rotation ticks, each row followed by its count of ticks:
The counts run from 0 to 349.
[ 91 116 163 180 141 129 100 124 130 190 104 139 128 142  95 104 135 170
 168 114 133 113 108 125 108 121 141 118 139 170 193 120 142 104 125 121
 117 113 139 174 179 115 155 123 119  83 159  96 129] : 190
[169 157 102 114  81 151 120 136 143  81 124  97 144 143 153 150 133  83
 133 129 114  81 113 156 174 102  68 118  78 133  98 146  84 130 114 133
 127 134 127 109 111 141 129 134 153 137 118 145  94] : 59
[109  80 136 121  94 130 163 126 161 118 179 109 137 144 114 158  98 102
 137 125 136 157 109 146 112 135 145 186 128 124 126 174 147 101 130 161
 134 130 172 125 138  77 178 120 104  93 127 117  89] : 260
[148 152 149 163 145 162 140  83 144 153 167  89 158 157 105  82 103 150
 136 144 147 153 102 113 152 137 139  66 128 130 115 130 146  85 142  87
 134 120  87 161 140 122 130 145 138 160 105 110  98] : 171
[158  54 110 138 162 101 147 111 131 130 100 134 179 148 142 104 154 166
 125 106 122 117 133  93 125 105 109 129 125 122 168 125 112 146 136 120
 130 137 119 168 108 115 187 138 159 108 146 117 196] : 221
[107 174 140 151 128 142  97 114  94 172  94 119 119  96 138 137 133 100
 140 117 105  52 143 108 155 143 163  78 119 172 106 141 124 129 126 113
  85 143 135 117 148 140  86 137 109 153 147  85 122] : 195
[139 104 155  95 165 115 135 112 194  88 139 124 115 115 128 122 146 140
  92 136 111 206 114 158 130 133 107 148 185  90 164 135 137 122 148 140
 149 102 129 142 130 128 140 107 182 142 143 138 115] : 101
[149 115 152  84 119 146 165  92 115  81 128 132 122  95  95 162  92  59
 106 151  68 115 151 133 188 117 117 132 128 166 102 133 114 143 122 140
 129 130 146 140  65 113 140 140 138 157 120 117 111] : 81
[129 116 135 111 117 113 143 148 182 146 129 112 152  91 139 110 151 189
 172  98 104 109 139 124  83  92 107 143 120  99 167 171 126  82 142 167
 144 111 103 157 171 144 164 107 153 153 164 159 152] : 32
[131  98 153 101 202 164 102 126  67 126 117 131 124 150  79  95 113  84
 130 132 143 159 126 164 118 142  97 176 147 141 145 114 109 144 121 138
 162 107 141  99  98  97 156 150  94 112 102 106 131] : 305
[137 124 108  90 110 177 135 136 136 117 143 118 153  79 119 164 117 134
 145 145 152  93 126 112 161 106 103  99  62 165 134 157 106  81 114 156
 136 139 120  98 107 115 156 114  74 145 109 133  75] : 44
[ 92  87  89 114  72  75 154 121 181  76 145 150 106 105 134 142 159 145
 140 135 107 119  94  89 132 109 141 103 121 151 149 159 150  93 125 155
 106 142 160 152 125 109 132  98 145 140 152 146 124] : 242
[119 135 103 138 130 156 156 126 129 112 109 134 151 127 115 182 105  88
 131 135 140 139 159 138 137 135 130 143 125 152  72 135 130 192  86  73
 136 100 115  87  71  93 147 127 117 128  87 109  94] : 268
[126 177  96 136 110 104 115 135 159 105 164 117  80 195 158 107 107 140
 118 117 151 120 103 137 135 177 135 118 108  98  67 111 142 124 134 115
 137 159 110  93 123 165  67 146 134 147 111 159  97] : 142
[133 140 140 128 127 105 170  99 181  95 123 186 129 116 116 170 138 141
 127 133  63 121 154 112 153 123 111  96 138 129 139  85 144 168 116 130
 136 118  82 138 104 166 155 159 175 142 131 132 117] : 83
[158 146 109 140 101  94 133 167 170 126 142 124 129 117 168 162 144 110
 122 102 136  81 150 123  87 113 114 166  81  89 116 128 119 192 122 181
 117 153 112  59 164 113 125 159 137 100 143 138 121] : 248
[101 102 136  90 142  85 107 148 129 135 142 128  68 111 133 137 122 131
 116  96 123 167 123 143  76 161 159 175 189 111 105 142 138 133 159 161
 135 120 149 143 141 142  87 110 137 133 168 143 164] : 123
[115 165 167 114 105 109 101 129 121 105 125 129  88 111 124 161 147  39
 100 131 101 120  97 156 143 112 122 129 125 131 159 124 139 134 124 186
  89 143 178  88 159 114 102 135 100 128 143 109  83] : 90
[101 104 109 139 140 130 145  88 125 148 125 131 121 134 138 154 110 118
 156 124 103  89 129  96 192 158 172  94 112 172 114 164 146 115 140 133
  89 187 154 147 121 142 130 177  98 109 135  77 127] : 209
[130 164 138 153 123 137  78 115  72 176 120 137 138  86 114  77 148 134
 110 161 143  79 143  87 127 134 127  75 104 182 124  92 113 159 140 123
 123 123 130 113 160 105  95 117  91 118 105 117 139] : 181
[131 122 158 124 170 118 156 132  93 148 151 145  95 108  55 121 100 123
 123 128 126 123 142 101  99 126 157 142 137  88 132  74 160 101 136 187
 122 153  88  99 140 117 126 154  71 162 113 127 119] : 135
[140 164 152 164 157 150  98 103 115 181 109  84 145 110 146 124 128  91
 143  93 109  98 150 112 144 149 160  74 131 135  86 150 106 155 137 110
  93 140 123 121 155 135 113 170 132 144 137  74 119] : 194
[106 112 146 111 121  89 157 127  94 138 162 148  99 104  77 104  97 132
 118 124 110 119 139  92 105 123 172 140 133 111 143  97 167  95 133 191
 117 147 129 135 145 132 114 131  82 152 133 156 146] : 136
[154 115 181  79 151 169 118 135  67 136 137 114 108 127  88  91  93  88
 126 127 113 145 116 155 159 141 109 174 129 150 117 111  94 128 153 162
 159 129 149 118  95 126 138 170 109 130  97 128 113] : 306
[136 151 127 151 115 180  76 156 105 177 148 132 139 134 162 132 101 129
 119 125 145 100 146 138 129 141 114 117  93 141  90 122  93 162 156 135
 137 156  84 121 191 163 100 176 141  96 125 105 142] : 179
[163 168 128 127 105 131 137 147  87 144 145 126 120 162 131  94  83 141
 101 146 131  63 156 126 121 125 111 131  97 126  93  75 120 161 135 120
 157 146  69 115 140 166 101 159 145 142 116 150 173] : 165
[142 126 131 157 175 171  99 137  99 166 102 109 153 140 137 101 150 121
 144 105 187  86  92 109 130 152 121 132 119 130 127 129 108 154 125 113
 128 156 114  66 162 106 111 175 104  86  98  75 106] : 6
[132 103 138  90 149 173 139 122 128 125 186 105 109 130 117 144  93 148
 107 174 169 153 127 140 155 147 123 100 110 123 144 124 131  25 161 157
 135 152 110 168 122 124 126 105 116 131 118 143 129] : 343
[145 120 125 140 132 115 132 100 184 147 137 122 134 161 112 148 102 122
 170  89  95 110 158 130 117 146 112 121  98 116  85 154 130 156 132 155
 134 156 107 117 141 113 199 184 168 107 121 107 126] : 51
[111 153  83 116 107 132 129 170 115  72 134 161 104 133 166 134 142 133
 104 124 147 141 118 126 154 126 108 120 117  99 133  88 127 136 117 130
 124 141  93 118 113 194  45 121 115 157 125 187 112] : 128
[132 103  92 113  92  93 124 136 128  84 129 124 142 138 163 136 128  90
 108 108 110 136 150 139 105 117 108 160 149 124  73 168 112 208 116 105
 121 108 145 116 124 111 110  92 165 125 144 148 160] : 266
[139 131 126 129 138 152 144 139 114 126  74 130 164  64 118 154 158 135
 140 145 124  46 125 109 156  68 127 118  97 139 191 117 106  92 113 172
 103 150 113 108 114 128 135 130  97 153 139 106 115] : 218
[116 123 106 133 157 162 105 137  47 138 130  81 117 174  82 130  84 100
 127 131 161  88 118 165 143 127 129 133 122 158  97 126 125 124 112  95
 112 139 106  87 136  98  96 112 110 139 118  80 145] : 163
[140  93 107 167 112  88 135 107 207  93 118  97 148 182 146 141 157 140
 143  79 142 160  95 122 124 130 119 138 139 110 132 171 137 126 110  95
 114 128 157 142 120  97 159 116 168 109 140 115 121] : 244
[158 121 127 112 159 140 111 145 127 121 122 144 104 120 164 147 126  88
  91 106 149 190 125 145 152 175 115 171 150 112  68 122  81 189 147 125
 160 121 130 117  99 161  99 155 152 106 110 138 130] : 110
[122 162 162 156 130 154 100 116 157 124 130 128 108 109 111 168 139  51
 131 107 130 164 103 148 141 134 138 112 129 110 155 120 131 130 111 154
 104 126 147  99 156  92 121 165 105 112 125  82  41] : 89
[168 144 118 131 137 156 116 114 158 146 108  86 183 108 171 140 133 149
 130 112 172 128 169 127 105 139  94 123  94 126  81 173  78 149 120  97
 171 107 120 111 103 100 164  96 128 125 102 144 122] : 42
[ 95 122  89  92  86  92 101 135 126 125 107 132 107 113 164 123 150 142
 140 113 132  79 143 118 103 154 120 140 104 191  99 183  96 151 133 130
 140 120 183 102 126 108 141  76 138 109 131 160 153] : 40
[131 114 144 152 163 127 100 126 165 172 115  71 159 147 168 101 154 139
 164  64 157 129 103 140  85 157 127 138 134  92 110 196 117 123 148 120
 136 120 139 125 176 113 145 143 161 120 127 105 131] : 19
[ 87 135  89 131  91  73  94 125 125 137  88 154 102 103 125 141 156 138
 159  95 137  83 141  99  98 160 134 106 104 184 106 157 114 158 100 108
 112 131 167  87 128 108 139  93 122 118 135 135 143] : 39
[140 152 136 102  85 163 116 141 129 100 167 122 137 119 149 124 129  78
  95 142 134 170 111 147 162 139  97 139 116 138  73 136  97 171 129 128
 153 118 136  99 126 153  81 147 121 131  94 153  64] : 284
[ 86 133 114 145  87  88 127 141 163 118 149 183 121 139 135 149 129 121
 140  92  87 154 167 139  88 145 120 167 154 112 114 133 148 203 114 118
 137 101 127 135 156 167 118 136 136 111 160 156 144] : 280
[126 185 174 124 136 133 120 134 169 137 172 105  68 136 139 137  94 137
 151 114 117 131 113 151 128 160 130 116 105  81 126 114 145  60 156 181
 138 142 110 144 146 181 101 152 123 156 138 166 100] : 330
